rotation ticks, each row followed by its count of ticks
The counts run from 0 to 471.
-23.6 -16.3  -5.5 -22.5   2.8  14.4   3.3 -20.1  -1.6  25.1  10.9   9.6  -7.7 -15.8   8.2  40.5  23.1   7.7 -28.7   6.3  17.7  -4.6   9.6  23.0 -24.2  -1.7  14.9  27.4   8.2   8.5  28.3 -26.3  -8.2 -12.6  25.8   1.7 -41.7  23.6 -11.8
255
-18.0 -26.8  -5.6  -0.7  34.4  21.4  12.0  19.3   4.8  12.0  17.3  36.1  23.5 -30.3  24.5  12.5  11.1   6.3  -5.8  -5.4  34.7  16.6  17.0  10.9 -15.0 -12.9  13.8  13.7  15.3  -9.4  17.9  11.4   4.4 -36.3  30.9  -3.7 -27.6  34.5 -11.7
146
-20.0 -30.5   0.2 -11.1  14.6  21.6   9.0   7.7  11.9  30.1   9.4  19.3   8.2   6.2  32.3  -4.0  13.8  10.0 -36.2 -17.9   5.1  -0.5  -0.5 -16.7 -22.8  -9.0  13.6  11.8  31.2  22.4   8.6 -20.9 -22.6 -16.4   1.5   7.7 -46.0  53.7  -5.8
15
 -3.5 -11.7   1.0  -7.4   2.1  16.8  18.5  11.0   8.1   0.7 -11.0  -0.5 -12.3  17.9  23.4 -13.2 -12.8  26.3 -33.0 -30.6  24.9   2.7  25.3 -14.8  -5.9 -21.4  16.6  27.5  15.5  13.2  -1.9 -26.2 -11.3   4.2  14.2  -9.0 -55.3  54.7   7.9
237
-34.1 -17.2   4.8 -22.5  25.0  20.7  -1.3   2.1  34.1   4.2  30.2   4.0 -14.2  -0.2  42.0 -13.5  -2.2  -4.9 -36.6 -29.1   0.4 -12.4  27.6 -19.0 -25.9   4.4  10.7  24.1   8.3   9.8 -18.8 -13.9   7.2 -21.0  30.0  19.2 -23.2  -7.3  -6.7
232
-10.8 -37.5   7.6 -26.3  -1.2  11.1  17.5 -32.0   7.3  26.7  -6.4  13.3 -15.7 -32.8  11.4  26.6  21.0  11.1 -35.5  -0.7  21.8   3.0  -0.9 -13.1 -13.1 -20.3  32.4  23.5   0.8 -19.4  -0.6 -29.8 -10.6 -12.9   1.9 -11.2   3.6  41.5 -11.6
162
-32.0 -38.9  17.6 -17.3  35.4  26.7   4.4   6.0   7.6   5.8  25.5  24.4  -8.3  11.5  49.8   3.3   4.0  -3.9 -47.7   0.1   1.1  -8.7  23.4   2.5 -32.3   0.0   5.2  22.4   3.8  26.6 -13.4  -4.7   7.8 -29.9  21.2  17.4   4.0  14.9   0.5
269
-20.2 -23.2   5.1 -13.9   5.0  20.9   2.8   9.1   6.0   3.1  28.8   1.4 -15.8  -7.2  50.3  -1.5  -3.4   2.8 -19.3 -21.2  35.4  10.4  16.3 -13.9 -32.1   2.2  35.4   9.3   3.9 -27.5 -15.5  -3.4  22.2   3.9  44.4  18.7  -7.0  -5.5 -17.0
130
  6.5 -19.1 -19.5  -5.7  13.8  -0.5  10.1   5.6  10.7 -15.1  20.1 -13.6  -1.0  33.3  55.8  -1.0  -1.1  -1.3 -18.2  -2.8  34.7   7.8  -5.7  -6.8 -23.8   5.9  43.0  13.8   0.7 -11.1   8.1   2.2   2.1  -0.3  45.5   7.6 -33.0  11.8  12.0
28
 17.9 -40.0   9.7  -2.3   8.2   5.1  21.3 -24.4  28.8  -0.6 -13.9  -2.0  -4.9  -2.9   4.8  -0.8  -5.6  19.6 -29.0 -14.9  31.6  17.2  12.2 -25.7  -7.3 -28.6  31.5  14.5  10.7  -2.1   1.1 -18.8   1.5   4.4   9.0 -34.5 -17.1  62.6  -9.1
171
-21.7 -53.6  20.6 -29.9  24.9  27.4   7.7 -20.7   9.2   4.1  27.9   7.2 -23.1 -23.8  30.1  17.5  13.1   8.0 -25.9  -1.1  17.0   1.9  16.3  -8.1 -25.5 -10.4  16.7   9.4   3.4  -8.8 -13.8 -20.5  21.1  -5.9  18.3   7.1  19.6  15.4 -33.9
132
  0.1 -16.5  10.0  -8.0  -6.5   5.1  12.7   5.7  17.2  11.9  -0.8  -3.4  -2.9 -12.9  44.6 -20.9 -22.1  -1.1 -15.2 -28.8  46.5  13.1   1.2 -28.7 -13.5  -6.7  48.2  23.4  -3.0 -36.6   2.6   1.7   9.4  -2.4  35.0  -3.5 -25.1  29.2   3.8
165
-25.1 -28.4   0.6  -7.6  30.9  20.3  12.9  25.4  -0.2  11.6  22.0  24.4  24.8   2.0  64.7  -7.9  -3.3   6.8 -21.4 -12.4  18.4  13.9   5.9  -1.4 -12.4   1.4  13.9  14.5  20.2  -1.6  -3.1   8.5  -8.1 -18.1  31.1  23.2 -23.3  13.7   3.9
304
 16.3 -31.6 -18.4  -1.1  19.2   4.7  23.7  -3.3  16.3 -22.9   5.9  -3.3 -23.7  35.5  12.4  -1.5   8.8  19.8 -41.7  -6.5  19.8   0.2  21.0   0.4 -18.7 -21.5  28.6  -0.1  19.7  18.7  -3.8 -25.2  -6.6  10.6  22.2 -17.3 -34.9  29.4   0.4
244
-13.0 -13.8 -11.3   7.1  20.8  21.4  21.4  26.3  25.8  -2.4  10.9  28.4   9.8 -18.4  35.1 -13.4 -10.0  17.3 -14.8 -35.3  34.3  27.7  32.4   3.5  -7.4  -8.1  13.4   5.7  20.0  -7.9  -0.9   3.2  -8.9   0.4  36.4  -1.5 -47.5   8.3   1.2
368
-20.4 -27.4  11.7  -3.5  35.7  13.9   9.8   0.6  16.2  -4.2  12.7  44.5  12.0 -24.4  28.7  18.8 -10.8  -3.6 -28.5   4.7  31.5  14.2  45.6  25.9  -7.5   2.4  -1.2  18.3  -8.5  13.3 -10.4   8.8  10.4 -26.7  37.4  -0.3  -5.0  10.8 -12.6
111
 13.6 -27.4 -12.3 -12.4   4.4   2.0  21.7 -13.1  13.1  -2.5  -2.6   2.6 -38.1  -9.3   4.5  -6.4  21.2  20.0 -46.7  -5.3  24.2  20.2   2.2 -18.9 -24.2 -21.4  46.3  -2.1   7.4  -9.1 -14.4 -27.8 -20.0  13.9  16.7 -16.9 -15.6  15.9   9.3
410
-34.0 -11.6   3.5 -30.0   0.0   6.7  10.3  -3.5   5.7  27.9  10.5   8.0   3.4 -17.1  32.0  23.4  12.7   1.8 -23.5 -17.6  25.7 -13.2  -0.5 -16.1 -10.5  -5.7  19.9  45.1   3.7 -17.3  14.6  -8.8  -4.9 -44.2  12.0   6.4 -18.9  33.2   0.5
450
 12.4 -34.8 -12.0  -9.0  17.4  -6.3  27.9 -31.2  24.5 -13.0  -4.9   6.9  -6.5  10.4   7.2  35.5  16.4  16.6 -39.6  11.0  15.1   0.7  10.4  11.3  -3.8 -18.8  15.6  22.8   6.2  19.7  15.7 -19.9 -21.7 -22.1   8.9 -35.7 -22.2  43.0  -3.1
466
  5.9 -42.9  13.5 -14.7  -4.5   9.3  17.2 -37.4   5.8   9.6  -9.2   3.5 -27.7 -22.5  -1.1  19.8  -1.9  13.0 -38.6  -0.1  36.2   8.3  19.7  -7.0 -12.3 -18.3  26.0  18.0   2.3  -2.2   2.6 -27.3   7.0   7.9  12.4 -21.4   3.0  53.5 -16.0
134
 19.1  -9.3 -17.5  -7.3   1.5  -1.7  15.8   8.7  -2.8 -16.3   2.2  -8.7   5.0  31.8  55.7   2.9  -3.6   1.4 -23.9   4.0  49.9  11.3  -2.5   5.5  -5.4   0.4  39.4  19.7  -2.7 -16.3  11.0   5.0 -10.9  -7.6  48.1  -8.4 -30.3  22.8  14.2
27
 11.6 -17.0   5.1  -7.1  20.8  -5.9  23.3  11.2  17.8 -17.1  -1.8  16.5   2.2  28.7  49.2  -5.0 -11.6   0.7 -52.1   6.1  34.0   1.7  14.2   1.3  -8.6  -0.8  28.2  26.9 -16.2   3.6 -10.2   1.2 -10.4 -24.5  31.1 -16.0   0.6  30.7  28.8
19
-31.4 -24.5  10.7 -15.5  25.3  23.6   2.2  26.8   4.7   6.9  29.2  20.2  -2.8   9.8  52.6 -17.2  -5.5  -6.9 -28.4 -11.6   7.8  -3.6  28.4  -7.1 -26.6   6.1   9.5  18.5  11.9  17.3 -10.3   1.1   7.6 -18.0  25.7  25.3 -19.1  15.1   8.1
268
  9.0 -15.5  -2.7  -0.3   4.5   1.8  18.7 -13.2  27.7  -4.5  -6.7  12.9   1.9 -17.1  23.4  -1.1 -37.8   1.4 -24.4 -24.3  45.4  18.0  37.1   8.6   5.1   3.9  10.9  30.0 -10.3 -12.8  13.7   8.3  19.7   6.7  44.5 -19.8 -25.3  15.7  -3.5
359
-23.4 -19.1  -7.3  -7.9  25.7  16.2  30.5  16.0   4.9   4.2  13.4  18.2  25.7  -6.1  59.7  -1.9   2.1  23.9  -8.0 -22.3  22.0  15.1   5.8  10.8   1.0  -7.1  17.8   8.1  26.8 -23.1  -2.5   1.8 -23.0  -4.8  30.6  13.8 -31.6   8.8  -5.2
340
-32.5 -26.1  11.1 -23.9  20.4  32.9   4.1   1.2  15.1  -1.3  30.3   6.1   0.0 -11.2  39.7  10.6  -7.2  -0.5  -9.9 -24.0  29.4   0.0  33.5   9.0 -19.3  13.5   4.1  20.8   7.0 -14.5   0.2  -1.2  31.3  -9.9  45.9  18.6 -18.8   0.1 -30.5
102
 -0.4 -42.5   8.4  -9.3  18.2  32.3   7.7 -12.8  28.6  -2.2  28.8  -0.6 -24.4  -7.7  18.9 -13.4  -3.0   1.2 -19.4 -34.6  15.4  11.4  33.6 -19.8 -37.5 -14.6  23.9   2.5  17.2   0.9 -11.2 -13.7  32.4  11.8  30.4  11.9 -17.9  10.9 -27.2
390
 -1.1 -26.5   2.7   3.7  15.9  26.0  13.5  11.7  21.2   5.0   6.5   5.6  12.9  -6.2  28.6 -14.0 -10.6  19.3  -0.7 -32.1  30.7  13.9  10.4 -25.5  -7.8 -22.2  24.2  10.8  23.8  -9.2  20.4   0.7   3.5 -10.4  21.7  -6.4 -54.3  49.4 -12.5
173
 10.2 -18.2   6.1  -4.6   5.2   1.9  10.9 -10.8  18.5 -16.2   1.7  -4.8 -20.9  -5.6  27.1  -5.1 -31.8  -5.6 -24.2 -22.8  54.3  14.1  38.8  -3.5 -19.8  -6.5  29.8  21.6 -15.5 -19.6  -9.9  -7.1  31.7   0.2  44.8 -14.6  -6.8  10.5  -5.1
388
 -3.1 -29.8  13.9 -18.6  18.3  10.5  17.8 -10.4  16.1   3.8  -5.5   1.8  12.0  -0.4  21.9  24.5   4.5   8.7 -27.8  -9.1  17.2 -12.1   8.3  -3.0  -7.8 -19.0  11.2  37.1   8.9   5.7  16.7 -14.7  -4.5 -38.4  -4.3 -19.1 -26.3  70.0 -14.7
458
  4.8 -45.3   2.8 -17.7  14.3  16.4   3.4 -16.7  34.3   7.5  21.7 -17.1 -14.7  20.2  39.3 -20.1   5.6   0.5 -20.5 -33.5  -2.0 -10.3   8.8 -36.9 -28.1 -15.7  17.3  12.7  15.7   8.3  -9.4 -12.7   6.8  -4.2   9.8  12.6 -24.6  25.6 -14.4
455
-28.0 -15.1  -5.1 -13.3  36.6  20.3  19.2  14.9  16.8 -17.3  22.3  11.4  22.4   7.1  33.6  21.7   6.6   5.2   0.1  -7.1  25.9  -6.1  21.8  16.6  -4.3 -12.9   8.8  29.8  12.7  -7.2  10.3  -3.1   1.2 -51.2  27.8   2.7 -41.1  26.8 -10.9
211
-27.1 -21.6  -5.1   1.0  21.3  29.6  18.8  13.0  -0.2  22.7   8.4  38.8   4.3 -30.1  14.8  20.3  21.7  32.3 -34.1  -2.3  24.0   8.8  12.8  19.3 -10.2 -13.3   8.5   3.9  36.1   3.7  12.9 -16.0 -16.8  -5.8  19.0   7.2 -38.9  22.0 -14.8
117
